(in the rows, 128 means zero)
The same turns and mirrors carry the whole set onto itself, and each row onto the other rows of its family. Which rows share a family with each named row? Give them in list order.
These 40 rows form 5 families of 8 rows each.
j_469: [117 125 162 135 108 125 115 122 164 135 132 119 144 126  98 160 138 116
 137 161 138 175 131 135 135 119 118 103 121 132 132 130 131  98 133 125
 120 165  89 120 122 155 152 132 163 138 148 124]
j_19: [152 113 117 109 103 112 110 121 119 105 132 129 111 124 130  85 111 127
 119 153 140 116 118  97  96 150 131 134 123 145 151 105 128 104 131 130
 102 144  96 124 112 130  89  96 176 113 117 118]
j_245: [120 114 112  87 108 114 147 112 107  97 146 139 107  97 122 136 126 109
 148 170 136 134 130 120 118 123 113 111 114 141 126 132  92 126 110 125
 117 180 116 140 140 135 165 110 131 135 117  86]
j_514: [146 141 144 134 147 117 140 110 115 153 135 135 168 112 157 109 111 113
 146 147 127 128 152 143 144 137 146 139 119 100 127 147  96  98 154  98
 121 132 123 138 123 153 157 113 142  90 130 159]
j_198: [140 142 151 118 141 140 161 116 122 141 130 127 169 107 138 118 103 112
 164 159 125 125 146 132 131 108 129 135 127  90 117 163  81 117 147 106
  99 137 122 130 105 132 178 141 142 110 136 145]
j_895: [117 125 126 142 145 103 158 116 122 140  82 100 144 136 113  94 129 151
 148 106 125 121 103 139 128 125 140 145 131  84 128 120  87 143 141 101
 119 102 142 144 118 133 108 146 173 118 132 144]
j_430: [132  98 124  90 123 119 155 120 106  94 142 126 105 101 134 130 127 119
 158 164 154 127 134 138 112 122 113 117 113 133 130 142  98 130 129 124
  93 161 121 132 126 115 169 120 111 134 111  85]
j_978: [111 114 141  93 131 131 154 135 117  97 134 125  90 100 152 110 124 107
 132 165 144 140 138 136 115 130 119 113 110 128 150 145 102 123 115 161
 111 159 101 140 160 115 156 126 127 159 127  98]
j_643: [112 135 110 145 135 104 154 108 147 132 114 107 162 129  88  98 124 148
 161 109 109 103 124 151 125 109 129 119 134  96 117 110  86 152 136 116
 137 117 123 145 115 151 106 126 181 125 123 131]
j_138: [118 149 144 123 129 115 171 127 109 149 133 136 168 127 135 109 124 100
 169 148 109 127 153 125 127 126 127 144 114  97 104 137  79  97 141 106
 106 149 117 135 111 132 175 126 125 116 139 149]
j_876: [105 114 117 123 147 105 148 103 145 119 101 105 129 114 101  89 138 131
 157  94 133 123 126 148 108 122 136 130 136  82 139 130  90 156 121 114
 137 112 114 152 115 163  92 130 187 119 124 136]
j_755: [119 131 169 124 113 118 154 123 134 129 128 107 159 134 123 164 130 120
 138 150 132 173 113 143 142 121 146  92 143 131 129 137 117 108 113 132
 113 157  81 131 132 157 140 152 161 139 158 115]
j_821: [136 105 127 147 131  96 123 116  99 161 159 125 107 137 110  86 135 146
 113 113 149 118 160 138 108 138 119 106 111 120 129 109 111 129 134 151
 147  93 114 133 151 136 145 156 133 110 103 139]
j_163: [100 100 126  97 109 105 152 125 140  89 134 138 105 109 125 121 146 103
 148 169 132 129 126 144 124 127  89 117 113 132 137 125 109 108 141 138
 127 157 119 144 137 124 161 123 121 138 116  87]
j_270: [155  96 131  97 103  97 118 108 119 101 128 120 111 119 125  96 127 148
 119 131 144 106 116 111  98 122 131 121 121 138 148  83 112 141 117 113
  85 131 125 135 106 101  98 113 166 129 112 112]
j_7: [119 117 115 164 104  90 123 108 102 149 154 136 127 163 104  98 122 160
 124 104 119 101 145 119 116 130 112 119 117 126 132 102 120 125 139 151
 130  99 115 143 127 136 130 155 124 107 112 142]
j_679: [129 121  98 123 102  88 100  96 136 109 125 133 121 144 129 100 117 140
 113 157 132 106 109 113 100 138 128 141 110 133 147  97 121 129 133 118
 109 143 121 150 111 122  88 115 168 123 117 104]
j_382: [108 133 121 135 136 117 116 113 117 109 113 137 130 136 149 127 137 148
 135 141 150 155 140 152 115 132  90 129 102 139 136 118 154 128 126 118
 118 140 115 164 155 156 102 176 130 136 120  88]
j_955: [130 122 111 147 166 110 167 108 123 136 114 115 135 116  96  98 133 132
 161  99 140 116 129 143 121 115 149 107 112  90 124 109  83 153 113 108
 108 109 115 147 109 155  93 132 173 112 129 163]
j_343: [118 106 161 136 110 120 133 133 149 132 147 100 130 116  88 142 134 110
 135 142 139 172 135 130 122 116 138 101 135 135 147 147 104 105 121 139
 118 150  65 122 115 159 126 132 171 121 159 139]
j_200: [113 129 128 127 116 118 118 120 104 130 118 142 113 143 175 128 139 150
 141 128 173 147 145 132 123 142 104 139 130 137 125 113 132 133 116 114
 106 150 112 125 147 155 130 188 132 144 117 100]
j_735: [138 130 163 113 152 139 142 103 113 149 135 120 158 118 134 120 111  98
 159 126 137 142 152 130 149 127 134 134 134 101 110 135 103  92 135 123
 104 138 127 146 119 150 193 103 141 104 140 153]
j_663: [117 124 131 143 136 130 159  92  93 158  98 117 132 136  99 124 110 118
 142 104 119 125 136 109 116 138 136 117 107  80 136 148 101 123 117 151
  83 140 105 120 117 139 131  72 151 136 163 155]
j_61: [118 137 132 118 122 141 115 111 115 132 105 122 108 126 170 123 128 157
 127 136 168 154 142 136 112 123  99 116 112 131 133 117 147 133 102 114
  97 145  96 142 129 152 121 191 144 123 111 107]
j_21: [118 107 124 152 145 123 164  84  90 150 108 132 129 141 112 111 115 112
 133 118 115 123 150 102 108 135 124 117 112 118 129 151 130 106 112 158
 108 135 121 136 107 146 105  74 132 164 143 148]
j_77: [131 116 131 166 133 108 136 112  97 142 141 111  99 136 125  65 114 161
 117  92 138  93 147 131 113 112 132 111 125 125 124  99 109 120 114 158
 126 105 114 147 124 121 133 138 141 114 100 142]
j_908: [138 114 116 121 104  92  95  97 103 107 129 129 101 121 124  78 128 157
 117 136 155 116 113 115  94 141 131 139 138 133 143 123 126 133 136 139
  87 155  95 134  96 126  94 131 171 116 110 125]
j_248: [113 114 138 160 131 111 151  83  99 148  99 125 147 134  77 136 114 125
 127 120  99 147 123  95 110 109 146 106 107 108 120 134 119 107 104 142
 112 140 115 155  94 145 132  88 139 137 147 149]
j_193: [124 106 162 148 134 124 155  86  92 157 123 127 131 147 102 133 117 133
 154 118 103 141 127 101 116 117 145  99 108 107 127 140 117 126 106 139
  97 127 115 142  92 141 133  83 110 149 144 160]
j_628: [124 135 136 132 136 135 147 125 126 140 123 146 174 122 136 144 104 112
 168 149 114 125 147 126 152 133 121 140 122  98 122 136  98  97 165  98
 114 142 132 126 133 150 162 105 134 111 142 139]
j_448: [126 118 114  98 142 114 112  93 110 109 131 133 104 117 159 120 128 136
 134 136 178 154 152 145 124 141 133 140 106 144 139 128 146 134 105 116
  96 144 118 167 148 149 117 176 141 124 120 121]
j_288: [131 126 180 121 136 124 133 130 135 121 143 129 133  94 114 133 153 104
 162 161 150 179 117 131 124 115 127  96 138 121 131 140 113 107 126 134
 103 162  71 129 110 160 142 133 160 139 147 136]
j_486: [119 125 123 129 145 116 125  93 110 118 112 135 138 120 177 126 135 131
 135 120 177 158 158 153 115 134 111 134 113 120 140 135 151 115 107 109
 107 152  97 152 136 177 107 162 146 125 126  99]
j_213: [100 112 125 173 127 117 169  88 115 155 115 131 138 152  98 144 117 117
 152 124 106 119 132 109 134 119 113 101 103 101 135 138 114 111 104 138
 117 142 121 133 106 156 119  79 139 152 146 139]
j_251: [112 118 175 109 109 140 141 119 139 138 134 103 127 120 119 156 137 129
 137 145 128 178 127 140 144 113 131  84 125 143 143 138 119 114  99 121
  93 167  81 132 112 142 136 138 149 144 150 136]
j_214: [132 119 119 163 110  94 137 113  82 143 129 140  90 142  93  79 137 153
 136 109 131 114 145 114 108 116  98 118  86 129 129 108 119 130 111 136
 136 116 130 133 132 129 132 148 131 120 106 156]
j_983: [107  95 102  88 134 122 171 122 116 116 132 115 102  98 129 115 138 101
 143 151 138 128 150 153 119 146 117 112 117 125 121 138  96 119 130 153
 125 157 109 139 142 132 164 102 117 148 107  97]
j_787: [141 124 134 154 126 114 134 104  85 152 129 127 100 156 111  89 120 165
 143 109 141 116 139 123  91 123 117 102  92 110 128 115 129 154 121 146
 122  90 113 136 122 134 143 160 120 109 102 146]
j_974: [150 112 119 110 101  98 112 109 129  84 102 136 120 118 129 106 118 151
 116 135 143 116 100 114 109 119 143 120 132 140 142  94 131 132 115 122
 115 141 126 133 119 118 107 126 186 128  98 116]
j_5: [124 129 138 118 144 120 155  94 129 144  99  99 145 116 106  94 119 141
 142 112 118 111 117 129 121 106 123 127 137  84 134 120  80 156 119 103
 101 108 136 153  96 133 101 135 189 122 135 147]

Which other rows belong to the same family as j_876? j_19, j_514, j_821, j_343, j_21, j_486, j_983
Which other rows belong to the same family as j_5? j_198, j_430, j_270, j_61, j_193, j_251, j_787
Which other rows belong to the same family as j_448? j_978, j_955, j_735, j_663, j_77, j_908, j_288

The same turns and mirrors carry the whole set onto itself, and each row onto the other rows of its family. Which rows share a family with each named row? Give them in list order.
These 36 rows form 6 families of 6 rows each.
j_160: [146 106 130 184 122 113 149 109 143 142 137 173 122 165 109 146 140 131
 117 125 126 107  85 119 134]
j_289: [152 110 148 195 119 115 130 113 148 149 131 167 125 156 110 139 132 122
 122 120 127 111  78 107 132]
j_396: [122 178 115 142  95  92  95 136 109 144 109 109 137 121 147 127 122 124
 117 135 117 142 157 118 121]
j_693: [139 134  99 149 143  72 134  94 134 151 112 132 124 129 109 129 139 152
 126 112 155  98 143 131 119]
j_49: [ 90 151 148 165 109 132 111 166 122 126 123 162 112 114 141 135 140 130
 113 145 110 156 100 130 150]
j_536: [171 134 136 142 114 126 134 138 124 141 125 134 101 110 112 112 127 117
 152 114  91 124 132 104 146]
j_117: [104 159 117 153 125 131 120 106 149 117 125 183 160 138 139 154 128 125
 120 124 171 127 117 139 106]
j_234: [142 100 151 183 123 110 142 106 139 162 125 171 119 152 108 140 139 116
 130 130 124 116  83 112 127]
j_209: [141 135 105 149 141  64 130 102 138 144 111 127 129 129 118 116 143 146
 124 121 152  89 140 134 121]
j_271: [175 139 132 150 117 129 134 141 113 146 120 135  94 109 124 113 136 126
 146 138  92 134 136 112 151]
j_24: [151 131  96 143 130  70 136 101 131 136 123 142 141 138 115 131 143 149
 131 118 153  89 133 144 120]
j_45: [ 99 157 122 157 130 123 121 112 146 117 127 186 166 136 134 155 120 133
 114 114 168 117 116 138 128]
j_950: [122 171 116 129 100  92  99 123 108 130 115 107 142 122 155 129 130 108
 117 145 117 146 149 115 119]
j_161: [ 95 163 141 158 121 145 103 170 130 135 117 163 108 120 132 136 130 128
 110 143 110 155 111 130 147]
j_684: [ 90 149 157 163 116 132 115 156 124 130 129 172  99 115 143 140 138 121
 102 156 112 151 111 133 124]
j_222: [172 142 132 144 110 136 127 142 125 143 123 132 103 121 116 100 127 119
 145 122  89 130 130 103 147]
j_112: [ 98 149 125 156 120 120 120 111 124 122 123 187 163 121 142 154 126 111
 129 115 171 131 104 141 105]
j_952: [128 158 130 127 103  91  99 119  98 140 121 114 142 109 144 129 129 118
 110 131 127 152 153 116  99]
j_534: [120 167 123 131  97  91  90 127 112 140 110 107 146 124 147 134 129 118
 119 137 123 145 157 113 113]
j_182: [154 110 137 186 124 119 123 107 151 140 133 171 127 162 113 142 131 121
 126 119 127  99  85 111 141]
j_901: [166 139 144 134 121 123 134 135 113 141 129 132 101 112 104 106 129 117
 146 124  91 127 127 108 154]
j_370: [100 165 121 154 129 123 119 109 147 115 124 184 164 127 140 149 121 119
 117 113 167 128 111 140 115]
j_261: [131 172 119 131 102 105  89 125  98 143 109 119 141 112 151 122 129 127
 127 141 118 155 153 125 120]
j_345: [131 132 100 141 128  68 121 106 134 146 104 136 126 143 114 126 147 142
 131 126 156  91 140 143 108]
j_499: [ 90 158 116 150 123 129 136 111 145 121 116 193 155 135 134 150 124 126
 124 108 153 125 106 139 108]
j_568: [175 129 140 138 120 119 138 138 121 138 128 141  98  96 117 114 135 126
 147 122  86 129 119 114 129]
j_9: [ 98 150 113 150 123 114 120 100 133 122 133 186 165 148 130 156 125 125
 111 113 161 126 104 144 113]
j_865: [ 96 157 147 168 117 147 109 150 111 141 120 165 107 122 144 132 133 126
 109 149 104 163 114 123 144]
j_824: [175 137 144 157 113 124 138 134 120 135 138 140 100 102 123 113 124 113
 144 120  97 136 128 104 153]
j_881: [ 86 155 145 158 136 135 107 154 123 123 127 165 112 111 152 122 140 131
 107 143 110 155 108 126 142]
j_706: [138 128  97 152 131  64 128  96 144 141 111 132 139 137 125 123 139 151
 124 115 149  93 137 131 130]
j_637: [136 165 134 133 110  79  86 122 112 145 118 108 142 116 146 131 132 123
 119 150 120 148 149 121 122]
j_497: [ 82 151 148 163 118 140 109 166 129 130 120 168 105 120 140 136 137 129
 113 143 109 147 109 126 142]
j_507: [147 113 140 198 115 116 127 107 143 148 129 174 121 155 112 140 137 136
 133 116 123 106  79 113 125]
j_483: [138 130 105 142 144  71 147 104 126 145 109 133 136 124 129 124 151 141
 137 130 151  90 139 132 108]
j_106: [157 110 139 187 112 120 142 118 135 149 124 161 125 161 103 154 136 123
 129 115 132 105  88 103 123]

Which other rows belong to the same family as j_160? j_271, j_24, j_261, j_9, j_865
Which other rows belong to the same family as j_117? j_693, j_49, j_950, j_901, j_507
Which other rows belong to the same family as j_534? j_289, j_536, j_209, j_370, j_497

The same turns and mirrors carry the whole set onto itself, and each row onto the other rows of its family. Which rows share a family with each named row? Give them in list order.
These 28 rows form 7 families of 4 rows each.
j_50: [140  89 121 156 135 148 110 138 106 161]
j_941: [155 131 117  85 134 133  96 119 125 131]
j_206: [116  82 122 160 129 152 144 122 148 137]
j_150: [127  93 115 164 136 139 106 135 104 151]
j_148: [132  88 129 161 130 136 112 127  96 147]
j_63: [135 110 126 170 127 157 107 130 103 138]
j_951: [118  94 134 164 125 150 134 141 138 115]
j_740: [146 122 121  89 111 140  92 102 128 143]
j_745: [127  89 122 158 129 151 101 142 107 152]
j_925: [161 139 118  92 126 130 102 121 129 139]
j_27: [150 140 116  95 128 120  97 122 117 130]
j_257: [107  87 125 148 147 158 133 142 133 116]
j_711: [112  87 115 170 121 139 134 126 138 134]
j_758: [140 130 122  92 121 131 135 110 161 118]
j_848: [106  84 119 165 132 142 138 125 136 130]
j_11: [133 126 121  87 129 136 129 103 157 112]
j_190: [147 102 114  89 122 123 129 110 156 110]
j_638: [164 140 120  92 133 122 112 119 128 134]
j_532: [127 131 118  98 122 125 129 106 159 106]
j_168: [147 135 119  98 129 127 131 106 161 117]
j_546: [130 105 131  83 110 132 119 117 156 121]
j_34: [164 138 117  91 124 136 116 123 117 128]
j_380: [122 104 114 156 150 167 104 128 104 139]
j_793: [164 119 107  93 124 129 102 100 121 133]
j_700: [116  81 123 170 127 139 123 121 145 125]
j_344: [147 131 110  99 122 138 129 116 165 108]
j_3: [129  92 116 166 124 135 114 138 104 151]
j_62: [105  84 125 161 124 155 135 125 137 132]

Which other rows belong to the same family as j_380? j_740, j_257, j_546
Which other rows belong to the same family as j_190? j_63, j_951, j_793
Which other rows belong to the same family as j_50? j_206, j_27, j_532
Which other rows belong to the same family as j_638? j_711, j_168, j_3
Which other rows belong to the same family as j_62? j_941, j_745, j_11

The same turns and mirrors carry the whole set onto itself, and each row onto the other rows of its family. Which rows share a family with each named row? Give them in list order.
These 18 rows form 3 families of 6 rows each.
j_986: [145 124 131 132 126 108 124 144 169]
j_677: [126 135 160 111 135 145 119 136 108]
j_510: [150 110 132 116 128 124 124 165 146]
j_243: [127 143 150 140 120  83 135 118  83]
j_39: [120 133 137 151 107  72 155 120 109]
j_239: [140 111 144 143 146 126 157 128 120]
j_829: [120 134 149 119  97 122  98 167 133]
j_416: [101 138 137 107  83  89 137 145 105]
j_835: [126 127 120 123 113  79 168 121 136]
j_552: [137 120 157 170 137 119 128 135 113]
j_852: [135 136 137 153 107  84 109 143 154]
j_407: [110 146 142  93 110 102 150 118  99]
j_458: [133 153 141 133 103  70 103 133 130]
j_175: [136 105 135 116 132 118 166 144  99]
j_633: [144 138 161 151 135 113  97 138 111]
j_641: [122 150 141  92 103 108 105 141 145]
j_170: [113 124 158 129 115 134 134 152  85]
j_259: [133 121 115 101 105  83 154 149 137]

Which other rows belong to the same family as j_416? j_677, j_829, j_407, j_641, j_170
Which other rows belong to the same family as j_510? j_243, j_458, j_175, j_633, j_259

